In the data rows, the value 128 means zero.
In each game, the first row plays the second. By how much does the first row win? 10 means about a draw, 20 a big win and 0 a big loss. Wins can go round in a circle. Each row has two weighted sums of its numbers, A and B, taken from their middle values. A row wins by its A times the other's B, less its B times the other's A.
[117 134 102  95 135 154 110 130 114 118 133 109 112 137]
[146 118 103 110 126 156 144 134  94 131 115 156 123 102]: 9
[138 172 118 113 111 131  78  91  82  92 128 127 118 197]
[ 89 143 138 133 118 109 167 140  87 139 142 135  95 160]: 6
[ 87 173 138  66 126 157  96 116 114  66 103 131  81 159]
[147  86 117 196 181  88 210 165 156 157 159 126 160 108]: 10
[172 123 129 150 190 105  93  80 135 138 152 174 222 119]
[171 107 131 146 170 118 105  75 190 114 151 181 179  82]: 12
[ 99 161 157 143 144 154 147 153 141  96 100  98 115 140]
[148  89 106 204 162  86 174 144 162 160 173 131 132  98]: 9
[103 181 123  79  89 143 130 172  88  94 112 120  73 137]
[103 160 113 105 125 168 154 130 117  89 113 114  96 164]: 11
[119 169 143  31 123 117 107 109 150  66 115 119  61 132]
[167  92 143  99 156  73 116 103 199 152 172 119 130  70]: 16
[ 57 105 105 133 124 129 115 204 128 144 119 126 106 126]
[ 91 135 123 121 145 127 151 175 139 130 107 124 145 166]: 10
[117 152 114 108 131 157  88 130 107 130  85 160  89 114]
[176  80 129 162 182  98 173 158 189 164 163 134 165 114]: 15
[140 116 111 162 187  90 152 154 102 145 134 130 168 115]
[ 75 174 128 122 132 164 140 129 104 126  91 172 117 148]: 13
[ 66 145 121 114 106 157 145  87 109 110  56 152 120 139]
[122 168 110  99  93 150 120 163  81 121 105 135  74 151]: 9
[159 137 106 155  92 168 128 133 105 151 107 137 131 160]
[163  75  89 164 174  75 177 137 181 159 180  98 188 116]: 7
[116 131 162 123 109 121 144 152 133 124 139 127 125 121]
[178  95 105 130 191  86 129 159 175  84 171 122 143 134]: 5
[152  84 130 177 177 104 153 130 174 164 155 105 174  78]
[139  63 100 184 172  40 209 156 156 184 199 128 179 108]: 12
[175  93 112 120 147 130 138  84 117 117 169 137 162 161]
[141  93 108 177 157 108 211 159 131 151 155  84 157  96]: 10
[ 72 152 149 113 107 166  95 122 112 114 101 146  95 132]
[165 129 136 152 144 102  78 123 135 178 141 147 177  96]: 11
[140 167 111 123 117 179 126 122 105 122  91 139 130 159]
[112 141 125 115 108 124 123 101  92  94 161 121 113 174]: 10
[134  95 130  72 132  90 134  97 153 128 152 120 153 153]
[135 155 142  96 112 127 120 136 118  93 113 122 121 120]: 10
[157  63 116 174 161  69 195 141 180 112 200 119 137  86]
[ 75 159 132 135 152 149 122 119 116  82  85 104 112 166]: 3
[108 152  80 117 121 158  99 179 106 128  75 110 101 126]
[177 112 144 148 169  96 126  96 196 121 195 119 155 100]: 14
[154 132 129 142 142 139 122 139 136 136 109 112 122 121]
[176  95 125 137 110  92 164 152 148 156 179 100 146  91]: 8
[130 160 144 127 131 136  86 125  73 141  85 145 113 113]
[102 185 164 130  93 143 107 107 121 146  72 165 118 180]: 5
[137  87 110 179 139  81 206 192 179 179 156 135 144 125]
[118 130 122 130 151 135 132 151 112 133 118 152  96 132]: 6
[ 76 127 117 105 132 170 129 126 124 102 116 134  79 158]
[ 80 171 153 119 136 176  80 136  68  76  82 115  67 152]: 1
[160 114 121 107  92  99  99 143 129 130 155 102 120 166]
[160  84 142 155 155 102 156 130 149 110 142 114 158 116]: 14
[ 83 129 156 101 124 131 118 164  91  95  97 107  86 133]
[ 61 146 159  91 126 181 132 132  95 107  76 150 110 130]: 13
[ 92 158 145 115  87 151 162  99  69 122 101 143 113 140]
[146 149 106 127  95 150 114 154 149 107 123  98 110 139]: 10
[156 104 130 141 142 112 115 114 177 149 146 109 164 159]
[ 78 129 128 132 123 150 100 155 127 127 100 100 134 124]: 11
[127 127 116 162 129 112 153 121  88 140 132 109 130 116]
[120 100 138 145 160  96  80 135 165 173 169 153 156 124]: 5
[170 102  76 123 134  94 198 143 147 176 143  91 171 103]
[134 141  98 136 105 141 124 156 135  94 129 140 123 125]: 13
[136 115 118 126 139 144 158 184 108 119 140 135 108 140]
[202  57 116 207 168  63 125 173 187 194 195 130 153  98]: 11
[109 145  96 114 139 148  89  89 114 140  94 153 150  96]
[122 109 154 104 113 106 140 117 123 160 149 138 131  85]: 10
[133 100 127 153 142  99 123 110 162 160 135 120 125 135]
[ 78 156 128 136  83 170  85 145  92  87 105 136 124 129]: 11
[121 100 137 115 129  90 124  96 145 125 168 114 145 128]
[125 151 139  95 136 126 138 135 122 104 126 101  42 126]: 10
[106 156 153  80  93 143 132 164  95  95  93 129 119 135]
[146  98 183 152 136  84 118 134 191 117 155 124 160 119]: 10
[ 88 164 182  76 122 158 129 153  74 112 110 135 104 173]
[173  77 110 159 122  69 131 166 194 154 185  99 177 145]: 15
[ 81 159 107 104  89 169  77  99  91 134  80 127 132 153]
[129 112 142 113 133 146 138 144 114 140 115 123 112 145]: 5
[193  87 100 206 136  74 170 119 158 174 192 110 142 116]
[ 83 132 128 154 115 141 143 125 125 125 117 125 109 115]: 11
[107 136 148  87 105 135  66  59 136 109 105 107  98 145]
[103 140 114 153 148 134 124 139 138 134 103  98 121 139]: 11
[133 132 142 144 114 134 156 138 136 120 100 125 129  74]
[172 117 110 140 166 127  96  61 170 126 151 129 165 122]: 12
[114 122 132 138 149 148 152 163 118 152  96 140 114 136]
[ 79 167 146 122 110 183 103 148  75 129  78 130 134  81]: 10
[133  86 143 167 159  99 136 112 168 127 176 133 141 113]
[184 109 113 168 126  71 179 160 131 157 175 135 146 129]: 8
[108 173 110 114 105 187 132  72 121 127  92 170 134 127]
[118 118 147 170 147 108 190 128 115 150 129 121 153 122]: 11
[ 67 163 153 139 111 154 126 149 106 110  92 138  80 158]
[170  96 150  97 183  84 129 101 157  83 172 109 114  76]: 12
[ 92 152 140 129 114 164 137 142 123  98 114 133 122 137]
[128 145 109 104 139 159 111 157 119 112 129 147 134 145]: 11
[166  77 120 171 161  86 148  87 194 170 153 129 194 103]
[191  96 106  81 135  79 154 107 174 100 182  83 113 145]: 10
[124  63 116 214 214  53 162 182 156 169 194 129 165 107]
[131  84 118 153 133  87 140 163 166 160 163 122 137 128]: 13
[113 134 127 154 154 118 111 147 134 111 147 106 106 104]
[112 122  85 133 125 121 158 122 119 118 144 103 113 101]: 7
[180  71  95 221 155  76 150 164 173 188 189 115 168  88]
[153  87 119 119 183 110 142  96 189 132 189 168 193 159]: 5
[175 111 118 139 148 104 117  78 157 159 150 127 170 113]
[132 163 135 106  83 199 122 141  97  72 106  72 109 125]: 11
[168 127 139  51 115 119 156 118 108  68 109  90  86 170]
[169 129 155 111 161 120 151 122 131 137 144 136 145 139]: 13
[ 98 152 123 111 103 143 112 101  91 121  92 135 105 125]
[153  48 134 179 167  52 176 159 165 183 177 147 187 146]: 6
[114 137 131 148 158 112 105 105 118 149 126 127 113 134]
[133 139  93  96 105 125 137  74 131 123 136  96  74 144]: 8
[ 97 169 139 129 115 161 154 163  97  71  83 144 113 130]
[158 117 102 116 148 134 161 113 145 107 150  75 149 119]: 9
[103 173 145 115 111 146 128 137 123 106 103 166 123 103]
[163  99 144 139 132 120  95 137 165 130 163 118 165 119]: 14
[115 137 160 103 118 129 131 151 115  89 125 151 118 135]
[171  49 135 202 168  55 195 205 175 188 212 140 150 117]: 16
[137 121 160 166 154 124 148 123 146 139 127 128 175  98]
[118 150 113 119 149 149 114  87 150 117 114 120 119 129]: 10
[106 128 112 157 104 147 166 143 115 169 114 101 106 182]
[142 133 126 132 156 137 151 158 126 129 116 122 135 122]: 10
[134 154 141 128 125 171  98 128 112  97 121 153  75 129]
[166  65 118 182 217  79 171 134 184 192 195 101 175  92]: 19
[194  59 111 164 162  82 143 125 179 125 206 140 164  96]
[ 99 118 106 161 133 106 154 147 117 118 142 110 155  82]: 5
[160 119 150 119 130 105 121 114 168 117 144 106 176 117]
[ 72 161 167  37 111 189 109 115  85 105  91 199 110 112]: 7
[119 162 134 113  86 161 147 126 103 140 101 142 122 128]
[134 153 173 132 124 106 133 142 112 104 131 119  71 134]: 13
[149 101 132 164 183  81 147 131 187 161 179 122 125  90]
[ 73 145 147 134 103 142 136 138  70 116  99 142 114 154]: 9
[110 145 156 119 103 164  98 144 102  99 111 126 125 133]
[139 153 183  91 120 182  90 132 107  73  98 129 113 133]: 10
[168  81 119 134 156  90 154 141 168 178 171 155 161 103]
[145  88  82 174 143  80 169 129 160 173 171 130 131 111]: 13
[137 124 129 108 134 117  98 133 158 139 141  94 107 111]
[109 154  92  82  92 145 105 124  81  67 100 113  70 125]: 12
[182  70 137 139 142  55 126 128 170 155 143 113 145  91]
[136 107 134 140 143  96 125 180 135 149 147 100 140 142]: 7
[152  64 137 198 195  47 166 181 186 192 194 100 127 113]
[107 154 146 156  96 154  79 119  35 116 120 150 144 100]: 11
[ 80 157 123 100  86 144 136 163 111  72 111 116  80 138]
[104 175  88 100 106 173 104 108  92  91  74 136 124 153]: 8
[185  66 108 129 169  93 134  75 165 157 157 136 195  97]
[158  81  90 172 192  96  99 167 195 192 176 113 192  91]: 11
[109 133 134 148 118 136 138 153 104 130 126 135  89 128]
[ 86 161  87 114  99 148 117  98 122 114 106 125  96 138]: 9
[ 84 170 141 132 118 158  84 113  78 119  90 139  80 114]
[172  64 101 162 194  53 140 124 174 145 185 138 169 135]: 14
[ 89 158 122 106  71 171  68 119  97 108  90  89  92 146]
[ 85 159 112 116 144 157 114 178 116 145 104 121 113 127]: 4
[123 138 112 125 107 139 138 114 124 117  87 117 117 145]
[101 111 117 152 150 108 146 141 169 136 144 143 121 127]: 11
[ 96 157 171  98  74 167 118 155 139  93 102 160 116 117]
[ 63 167 140  74  82 197 122  72  95  71  81 153  72 129]: 5
[180 101 100 195 199  99 132 115 182 187 172 139 191  71]
[122 120 108 149 154 148 144 138  96  82 111 110  98 127]: 3
